One turn sends every row of this set to another row. A few are shown first. Where does it send the rows asked after them?
zepog: -1.049	-1.664	-1.184	1.652	-2.359	-1.474	-0.549	1.076	1.466	0.599	2.167	0.551
lef: -0.720	-1.680	-1.305	1.357	-1.717	-0.775	-1.194	1.212	1.268	1.273	2.911	-0.224
ran: 0.539	2.378	-3.351	1.441	-2.289	-3.180	0.086	-0.215	1.117	0.167	0.654	-0.043
pelab: 1.311	-0.579	-2.083	1.192	0.344	-0.673	-2.855	2.236	0.994	0.388	-3.452	1.114
Kiv: 2.153	-1.296	-3.757	0.187	-1.172	1.068	-1.317	0.468	0.038	0.708	2.183	-1.619
povob: 1.881	-0.697	0.853	0.662	0.851	-0.462	0.054	1.056	0.456	-1.169	-0.487	2.146
Vibi: 2.559	-0.569	-4.143	-0.121	-2.264	0.964	-1.183	0.305	0.404	1.465	1.044	-1.634
bedad: 0.359	1.402	-2.226	2.183	-0.233	0.770	0.252	3.308	3.617	0.082	0.703	2.085
fuze: 2.458	-1.244	-3.626	-0.046	-1.900	1.781	-1.734	1.223	-0.007	1.323	0.481	-1.467
zeka: 2.002	0.037	-3.771	3.289	-2.474	-0.753	-1.636	0.174	0.674	2.286	-1.587	0.924
Tabi: 2.214	0.228	-3.531	3.001	-1.279	-0.788	-2.494	0.608	0.967	2.879	-1.826	0.693
pel: -0.218	0.714	-2.276	2.665	-1.286	0.342	0.298	3.342	3.419	-0.290	-0.031	2.171
mubir: -0.833	-1.126	-0.766	2.357	-1.717	-0.787	-1.146	0.693	1.206	1.242	2.603	0.260
Tenid: 0.726	2.877	-3.165	1.167	-1.467	-3.142	-0.367	0.234	1.027	0.194	0.809	-1.244
pega: 1.258	-0.990	-2.257	-0.085	0.770	-0.974	-2.306	3.089	2.521	0.485	-2.337	1.446
vig: 0.825	-0.473	-3.445	-0.433	-2.137	1.316	-1.462	0.382	-0.228	0.904	1.828	-1.161
duf: 1.302	1.175	-2.724	-0.947	-0.249	1.028	0.530	0.774	2.038	-0.060	1.856	2.488
kes: -0.204	1.640	-2.059	3.038	-0.462	0.288	-0.278	2.712	3.506	0.360	0.328	2.142
Dufo: 1.629	-1.044	-1.817	1.022	0.574	-0.841	-1.859	3.406	2.556	-0.059	-3.030	0.618
feku: 2.557	0.822	-3.545	-0.486	0.685	0.277	0.479	0.719	2.561	0.101	1.969	2.059
Leris: 2.052	0.432	-0.647	4.288	-1.881	0.064	0.587	1.631	0.107	-0.938	-1.200	0.031
Dorap: 2.608	0.336	0.276	3.971	-0.705	-0.001	0.365	1.577	-0.048	-0.693	-0.814	-0.158
Tezov: 2.379	0.882	-3.029	1.061	-1.167	-0.417	-1.019	2.425	0.381	-0.971	-2.081	-3.015
fupov: 1.919	-1.747	0.538	-0.093	0.655	-1.464	0.241	1.326	1.718	-0.535	0.445	1.513
getaz: 1.041	1.859	-3.523	0.389	-1.248	-0.896	-1.763	1.602	-0.267	-1.066	-1.796	-2.312
zifu: 0.289	3.168	-2.915	2.035	-1.592	-2.497	-0.240	-0.010	1.213	0.314	0.979	-0.523
temev: 2.887	1.970	-3.641	-1.244	-0.409	0.158	0.609	0.493	1.879	0.179	1.191	1.277
nol: 2.039	1.410	-4.035	0.843	-0.322	-0.818	-1.307	2.243	0.501	-1.448	-1.057	-2.865
Dasu: 2.637	-1.277	0.154	0.776	1.516	-1.533	0.058	1.014	0.884	-1.294	0.220	1.153
zum: 1.828	-1.407	-2.779	1.341	1.101	-0.984	-2.822	2.724	1.766	0.344	-2.499	0.489
Dudo: 2.479	-1.590	0.426	-0.559	0.428	-1.415	-0.037	0.425	0.471	-0.384	0.726	1.173
tir: 2.393	0.969	-2.978	-1.272	-0.464	-0.365	0.937	0.216	2.358	0.397	2.136	1.354
kad: 1.903	1.145	-2.310	0.367	-0.607	-0.657	-0.785	2.950	0.368	-1.854	-1.744	-2.608
sego: 1.349	0.420	-3.327	3.723	-1.718	-0.441	-2.482	0.399	0.985	2.725	-1.132	0.699
laf: 1.611	0.939	0.112	4.528	-1.034	-0.313	0.051	1.293	0.091	-0.645	-0.638	-0.330

duf turns into -> vig
sego turns into -> laf
Now find these:
Tezov turns into -> Dufo
zeka turns into -> Leris
kad turns into -> pega
nol turns into -> zum
Dorap turns into -> bedad

